In the data rows, 128 means zero.
Here are some rows, each followed by its group. Rows of different groups can look alike.
[118 123 91 97 130 141 118 150 141 106 104 164 129 168 130 82 139 105 105 128 104 98 107 93 90 157 137 99 133
 126 101 132] t
[147 125 117 107 172 186 113 192 186 126 156 87 170 86 133 118 183 132 139 162 114 118 89 127 103 111 171 160 98
 100 104 86] e
[208 145 137 171 140 155 124 133 172 180 192 77 128 97 175 121 174 177 190 148 152 174 141 156 166 163 181 102 138
 145 164 106] r
[105 134 86 116 119 130 117 134 140 135 103 98 126 110 95 115 128 128 142 109 107 103 98 114 106 119 124 107 84
 82 111 103] s
[118 118 138 152 96 112 179 103 108 136 142 152 116 154 146 159 137 142 127 121 160 135 146 161 152 158 127 155 130
 130 155 150] n
[107 84 113 131 99 113 157 116 111 81 93 86 90 111 77 91 112 88 101 94 133 93 118 87 135 99 79 90 96
 102 132 130] n
[103 103 120 140 147 148 160 157 151 81 121 93 131 126 102 63 139 88 108 131 147 93 136 70 144 96 128 115 100
 114 155 136] n
[158 175 132 133 125 113 115 102 63 146 81 112 131 134 147 90 158 136 157 158 116 135 113 153 122 148 151 103 120
 133 126 87] l
[218 218 248 185 217 234 192 192 186 222 216 185 175 144 195 227 153 228 175 232 216 205 153 215 164 109 165 145 216
 193 216 229] v
[168 148 106 135 109 125 107 92 146 113 150 111 99 130 135 149 147 113 116 129 139 133 103 148 132 132 115 138 101
 116 115 107] r
[116 156 135 185 151 159 115 152 138 188 124 184 154 185 152 138 129 184 195 146 166 169 154 100 171 188 185 105 159
 159 166 153] s
[108 120 107 152 152 145 153 154 156 161 119 137 133 136 118 99 141 164 164 130 130 132 124 81 137 135 149 117 131
 145 147 124] s
[110 145 154 124 98 132 148 121 116 146 97 108 102 103 99 114 110 155 142 139 132 165 110 109 122 101 123 102 105
 96 123 156] v
[130 97 99 99 95 109 135 113 103 90 127 137 109 141 106 106 106 93 103 99 122 101 116 105 107 142 108 92 113
 108 106 112] r
[86 119 129 95 112 126 92 128 135 123 101 109 105 93 75 108 115 130 111 121 102 136 120 90 95 91 99 111 110
 115 89 132] v
[143 134 142 111 172 126 150 90 115 141 130 106 159 83 138 127 112 149 174 133 119 152 123 132 143 104 98 144 171
 175 122 147] z
[126 161 124 89 81 102 109 100 95 130 90 113 107 119 126 101 122 127 70 139 104 133 125 136 108 133 124 117 98
 90 101 126] l
[157 106 92 111 104 105 118 121 126 117 143 122 100 118 131 93 119 114 112 100 101 135 82 115 92 122 100 76 99
 99 97 95] r
[119 114 100 82 141 145 123 150 159 109 115 122 135 129 94 98 138 100 134 133 80 89 117 84 110 124 131 111 143
 152 97 102] z
[144 104 152 105 125 144 104 146 137 110 138 162 145 125 116 162 129 117 109 122 117 128 175 145 148 117 130 167 150
 108 125 112] x
[149 120 171 123 156 156 129 170 171 126 160 186 175 119 126 179 154 137 116 143 133 144 190 163 170 111 137 182 167
 132 150 131] x
[86 94 88 102 85 71 126 82 68 90 85 84 74 94 90 105 72 83 89 83 98 97 88 104 96 93 79 104 92
 93 99 92] f
[141 89 91 101 117 127 101 131 132 106 133 109 115 111 104 94 120 106 108 108 88 103 103 98 83 116 103 94 91
 105 85 93] r
[150 178 129 153 91 99 177 110 109 109 120 106 129 132 154 137 152 107 85 159 156 123 142 150 150 157 141 135 108
 134 152 140] l
[97 117 122 114 132 135 132 147 146 123 113 119 124 112 86 116 137 134 111 122 125 130 137 104 113 105 122 121 112
 96 114 127] v
[112 114 129 124 150 156 128 161 168 122 131 138 137 132 124 145 150 124 121 133 137 101 153 145 132 123 133 139 140
 98 114 111] x
[170 134 196 121 124 120 131 142 89 117 178 202 191 151 125 194 150 157 121 95 126 129 222 184 198 143 181 201 197
 153 168 122] x
[124 222 216 240 227 233 160 237 112 222 209 174 216 150 233 212 142 231 255 223 239 205 241 98 236 136 207 91 232
 202 230 200] s
[166 95 125 116 86 115 110 86 139 133 147 115 109 102 128 121 133 130 140 99 108 132 142 115 107 122 118 127 114
 98 106 87] r
[99 146 132 175 151 150 125 152 137 191 131 119 128 125 144 137 131 188 190 141 161 160 152 88 165 129 180 122 144
 149 169 124] s
[106 134 137 112 132 129 109 102 96 137 117 130 120 136 123 134 99 145 128 120 126 151 99 139 119 135 101 134 133
 141 107 142] v
[84 99 104 104 133 136 106 141 138 107 108 127 123 139 103 124 125 106 108 131 110 116 84 122 98 139 115 114 116
 114 89 104] t
[98 109 87 112 136 96 122 101 98 125 69 121 116 121 101 82 79 119 138 84 113 96 100 88 122 131 112 120 142
 150 112 104] z
[114 85 74 116 120 131 100 129 134 139 101 113 108 121 104 117 121 131 145 110 107 108 97 114 112 112 114 109 98
 101 115 93] s
[183 211 155 144 129 107 133 94 83 147 103 146 156 168 179 130 184 146 139 179 120 164 157 190 128 183 177 124 132
 148 151 130] l
[78 92 94 79 118 83 94 84 80 102 63 100 101 101 81 84 77 102 108 92 73 114 95 74 91 94 88 92 116
 122 72 99] z
[209 220 240 174 201 221 164 173 177 227 195 178 154 187 174 209 133 235 146 223 212 215 124 199 127 180 159 93 196
 166 201 235] v
[172 133 158 129 149 126 124 101 139 100 155 167 151 108 134 164 140 122 138 117 84 140 179 146 153 133 136 164 156
 150 127 108] x
[105 105 117 136 150 118 164 124 124 112 99 119 137 132 116 99 121 107 152 103 144 99 129 100 128 127 100 133 156
 168 138 133] z
[126 157 118 161 130 145 145 127 94 166 112 120 115 110 120 123 123 175 184 138 148 142 133 129 151 135 160 122 127
 109 156 113] s
[134 118 124 83 174 108 163 103 118 125 113 102 161 108 138 96 117 128 182 124 96 134 86 97 165 111 73 158 177
 186 125 138] z
[222 150 143 171 155 164 113 114 193 102 208 109 97 115 189 85 187 93 103 151 132 183 94 173 82 180 72 109 93
 151 92 112] r
[120 134 131 151 93 106 81 110 106 130 144 119 121 94 157 174 99 128 100 117 154 137 140 169 151 99 88 165 131
 96 139 119] f
[107 135 124 174 132 146 95 129 93 183 131 183 160 191 152 119 70 178 182 139 145 147 138 120 152 181 171 111 160
 157 163 155] s
[118 109 141 142 140 160 167 165 155 114 125 151 138 162 125 152 157 115 144 139 137 113 156 129 139 162 140 153 143
 151 141 132] x
[135 89 109 111 132 141 139 149 148 113 115 158 128 154 119 131 137 107 117 125 127 100 126 128 110 155 126 128 122
 121 123 129] t
[118 137 138 158 144 156 183 166 155 176 128 117 142 123 130 112 156 168 179 144 159 152 154 101 151 97 164 124 127
 129 156 160] s
[141 103 91 81 124 99 110 106 101 111 128 121 107 125 93 83 100 110 123 89 82 102 65 85 105 124 97 112 123
 135 89 89] z
[114 92 102 120 159 80 143 79 103 115 90 133 144 136 128 116 96 119 161 99 122 99 115 118 136 133 104 144 163
 175 125 122] z
[95 123 120 80 107 107 92 118 120 118 79 101 99 91 84 102 108 121 79 112 94 126 121 100 96 97 95 116 92
 92 81 123] v
[105 115 91 115 97 105 137 87 84 142 90 90 78 78 93 113 85 136 141 89 110 108 109 108 104 88 128 98 107
 98 118 103] s
[135 130 104 94 166 93 152 108 121 133 111 99 171 112 141 99 117 126 175 121 91 120 113 109 158 102 99 156 177
 186 127 140] z
[96 104 99 76 97 106 73 112 103 101 83 92 80 87 63 89 93 105 103 92 71 117 110 87 77 82 79 87 79
 83 81 108] v
[175 150 148 136 203 207 114 216 220 136 182 123 193 138 154 146 201 133 171 192 128 151 126 145 121 127 204 185 121
 123 116 101] e
[118 121 92 153 127 137 110 149 137 125 154 132 120 123 163 173 130 131 126 119 162 99 99 176 152 137 121 168 132
 137 145 106] f
[171 201 209 143 180 193 111 191 185 209 171 139 158 123 142 177 170 210 132 203 177 207 132 166 138 121 151 159 175
 142 178 212] v
[135 162 107 116 95 98 143 89 91 130 61 98 112 126 133 81 140 125 130 154 126 119 109 143 112 145 139 84 97
 102 123 111] l
[97 115 88 73 64 84 91 93 82 88 70 120 97 123 92 80 79 90 78 96 81 95 102 82 74 119 95 79 103
 91 79 94] t
[121 95 134 147 92 99 164 97 108 94 103 94 74 118 83 85 120 91 88 87 143 97 135 92 141 87 79 90 78
 113 143 137] n
[170 202 206 143 179 189 117 145 144 207 160 145 113 141 141 180 120 206 135 207 173 213 90 175 109 140 119 79 170
 131 168 216] v
[101 100 78 109 130 144 105 153 141 89 112 105 135 108 112 135 137 83 97 130 122 88 78 140 108 108 123 131 84
 95 101 84] f
[160 152 142 127 195 207 105 213 213 105 184 128 187 97 157 135 205 110 163 186 104 148 143 112 115 109 186 181 123
 94 106 116] e
[79 123 121 104 93 114 112 110 100 123 98 144 110 155 114 106 90 126 112 114 105 122 85 109 89 152 123 103 122
 120 97 136] t
[125 113 96 110 102 112 122 129 109 130 101 123 97 126 96 79 109 124 128 101 100 111 79 86 93 122 111 91 111
 127 109 103] s
[92 94 129 147 87 97 175 108 104 111 97 120 84 127 100 104 120 110 108 91 144 88 132 121 137 121 89 115 92
 127 145 133] n
[143 177 158 210 177 181 158 173 101 213 162 108 163 126 182 164 146 212 226 173 186 188 191 143 195 143 218 144 171
 172 197 144] s
[142 129 118 161 129 142 127 124 110 173 146 108 123 121 146 164 108 170 180 134 144 143 131 159 150 109 163 151 131
 101 152 100] s
[106 92 114 133 116 131 152 137 125 81 91 102 119 114 79 97 120 88 103 116 140 91 126 93 127 107 111 92 97
 111 134 128] n
[56 84 83 99 92 101 115 108 106 107 75 125 89 121 97 88 87 104 107 90 97 73 85 83 100 130 94 73 96
 98 99 96] t
[102 126 134 135 143 137 99 141 147 131 140 66 117 76 150 165 135 139 128 130 143 144 81 168 140 75 125 150 133
 145 127 140] f
[136 148 167 126 109 124 107 129 112 132 140 169 163 128 132 164 116 122 129 127 142 105 182 141 157 122 144 173 155
 122 134 95] x
[118 122 128 126 99 102 76 105 104 140 138 188 157 202 167 110 92 132 134 100 105 136 123 93 104 185 168 114 162
 164 112 160] t
[96 119 123 138 125 135 164 142 147 115 113 135 120 135 109 126 135 127 95 122 143 117 146 126 134 116 118 126 118
 114 147 137] n
[158 119 109 118 206 109 187 119 155 156 145 155 194 157 164 134 151 156 210 145 90 156 133 105 185 166 132 185 208
 221 157 172] z
[149 173 174 143 139 156 162 120 110 183 132 163 135 172 139 152 118 178 127 168 153 189 128 138 129 162 137 116 138
 137 140 181] v
[104 124 110 161 119 135 65 121 109 162 103 113 107 117 114 101 94 154 170 124 138 143 127 99 149 125 153 80 120
 93 145 106] s
[80 115 148 166 103 102 184 116 117 91 101 135 110 147 105 103 151 96 89 97 166 105 146 107 159 151 104 101 111
 144 165 164] n
[134 144 182 197 143 98 227 100 148 129 129 151 125 169 109 131 184 119 147 101 202 132 184 124 196 101 103 128 147
 173 198 181] n
[97 119 97 64 104 102 90 102 103 101 113 168 137 173 138 93 87 102 104 108 83 112 110 87 76 176 134 91 141
 134 55 140] t
[116 108 95 85 149 153 110 160 160 98 125 90 140 98 111 84 154 102 111 140 93 103 103 76 79 86 135 122 113
 110 91 103] e
[143 116 128 131 179 117 163 131 125 142 131 88 173 101 145 153 123 138 183 123 136 135 107 148 160 94 97 166 189
 188 125 145] z
[103 114 109 75 101 93 96 93 97 97 97 110 100 110 82 119 78 96 99 93 79 80 137 101 110 108 93 118 112
 111 80 85] x
[132 148 101 108 102 91 100 91 83 124 67 91 101 108 133 78 124 123 121 133 100 111 93 130 98 133 124 79 100
 110 112 93] l
[70 114 144 163 82 86 192 90 108 124 106 114 87 140 92 83 147 116 126 75 170 103 161 88 161 118 119 79 92
 143 170 157] n
[150 128 121 193 181 178 138 191 190 93 187 94 168 88 194 205 185 89 138 164 191 116 120 203 188 135 171 200 164
 114 177 110] f
[133 138 128 163 124 109 180 97 102 140 162 162 126 161 158 177 131 146 146 116 164 114 140 178 152 158 129 180 137
 139 157 151] f
[149 154 159 145 132 149 87 152 146 155 133 117 121 137 140 161 129 161 151 152 147 167 124 161 138 125 147 151 121
 102 136 165] v
[116 121 119 87 163 131 146 127 128 118 92 116 146 102 133 115 125 121 160 110 96 121 135 111 140 96 107 148 161
 179 120 130] z
[101 130 166 183 105 105 210 113 124 120 121 137 94 165 93 111 163 126 119 122 176 127 165 108 181 99 113 100 82
 163 183 175] n
[116 126 95 105 118 89 113 74 92 126 105 99 103 110 99 114 91 122 120 115 103 90 116 115 97 101 101 114 123
 125 102 93] z
Which 4 groups are nearest to each row below, nearest first, going by the distance to the group's nearest row?
[194 146 138 185 154 158 128 148 165 200 189 112 141 118 154 129 160 187 207 148 164 172 149 144 164 162 184 110 147
 134 172 105] ~ r s v e
[96 96 131 125 141 142 156 151 150 111 114 123 121 106 95 133 137 109 104 125 126 87 138 102 133 93 116 121 115
 102 134 123] ~ v n x t
Which 5 groups are nearest to each row below, nearest first, going by the distance to the group's nearest row?
[106 103 96 126 101 114 106 123 127 96 134 113 96 124 134 150 98 100 100 103 148 97 69 156 137 120 89 151 113
 110 119 104] ~ f r t s v
Which 4 groups are nearest to each row below, nearest first, going by the distance to the centre of the group?
[176 132 107 126 113 121 131 105 150 100 167 114 89 106 145 141 150 102 99 115 136 147 89 148 120 133 107 133 101
 115 105 103] ~ r f l x
[121 104 108 152 176 147 147 152 155 136 156 119 162 119 162 174 147 127 167 131 158 123 115 175 149 119 135 163 170
 180 141 137] ~ f x s z
[107 141 139 164 131 139 130 139 131 175 125 144 110 156 118 137 120 172 169 126 148 144 135 134 145 152 167 130 122
 113 157 139] ~ s v x f
[129 154 167 109 130 147 102 151 149 157 117 113 125 117 121 133 127 168 112 148 133 172 92 139 119 118 119 129 126
 86 125 168] ~ v s f r
[120 82 90 90 119 116 99 123 121 108 108 92 112 97 89 100 120 108 109 110 90 91 100 95 86 93 101 91 98
 96 87 95] ~ t r z f
[113 133 133 161 156 143 139 134 93 175 122 137 140 122 125 133 102 170 185 125 143 154 152 129 146 116 168 139 151
 162 161 126] ~ s v x z
[185 111 115 124 123 130 89 105 155 112 173 82 78 96 153 128 158 106 111 126 104 155 98 127 101 149 108 113 84
 128 95 78] ~ r f l t
[118 143 135 175 160 165 123 171 171 191 140 94 149 106 143 127 160 188 187 149 153 155 147 103 166 96 190 128 145
 124 161 110] ~ s v e x
[173 193 133 130 111 115 129 117 115 126 84 121 141 154 169 101 164 126 118 170 114 146 116 172 111 171 160 98 98
 135 134 136] ~ l r v s
Which 5 groups are nearest to each row below, nearest first, going by the distance to the centre of the group?
[206 154 227 121 164 147 146 172 85 155 206 231 216 117 111 234 182 180 157 134 148 157 243 222 234 127 210 238 226
 196 200 143] ~ x v s f e
[98 132 139 81 133 129 123 98 103 148 97 118 117 127 92 116 90 149 134 131 116 160 132 106 106 120 91 117 139
 137 108 150] ~ z t v l s
[170 117 150 170 109 111 194 120 137 95 162 123 105 145 139 122 154 92 113 105 175 143 157 120 163 134 86 117 120
 142 168 159] ~ n r f x v
Which 4 groups are nearest to each row below, nearest first, going by the average distance to the group's rows?
[108 102 115 126 97 107 122 106 101 140 102 117 86 125 104 123 90 137 148 101 120 113 95 126 116 128 130 122 94
 95 120 120] ~ t l r n
[128 217 209 244 224 225 148 227 109 220 202 159 216 121 225 213 136 231 249 226 233 202 237 127 232 119 212 118 231
 201 235 194] ~ s v x e
[142 108 96 97 89 98 136 105 101 102 124 95 80 110 103 79 102 100 92 92 108 107 97 86 94 106 70 74 70
 79 108 99] ~ t r n l
[69 89 106 123 95 99 148 111 105 85 91 78 79 97 106 129 97 86 96 89 127 80 107 125 119 78 81 113 101
 113 120 118] ~ n t z f
[145 172 154 136 132 142 110 162 158 157 120 142 134 134 150 150 143 159 150 155 123 163 154 151 139 150 142 151 135
 133 120 160] ~ x l s v
[106 125 125 151 124 134 159 146 129 125 153 109 116 109 148 167 128 137 100 119 158 140 120 177 146 115 110 163 117
 109 139 135] ~ f x n r
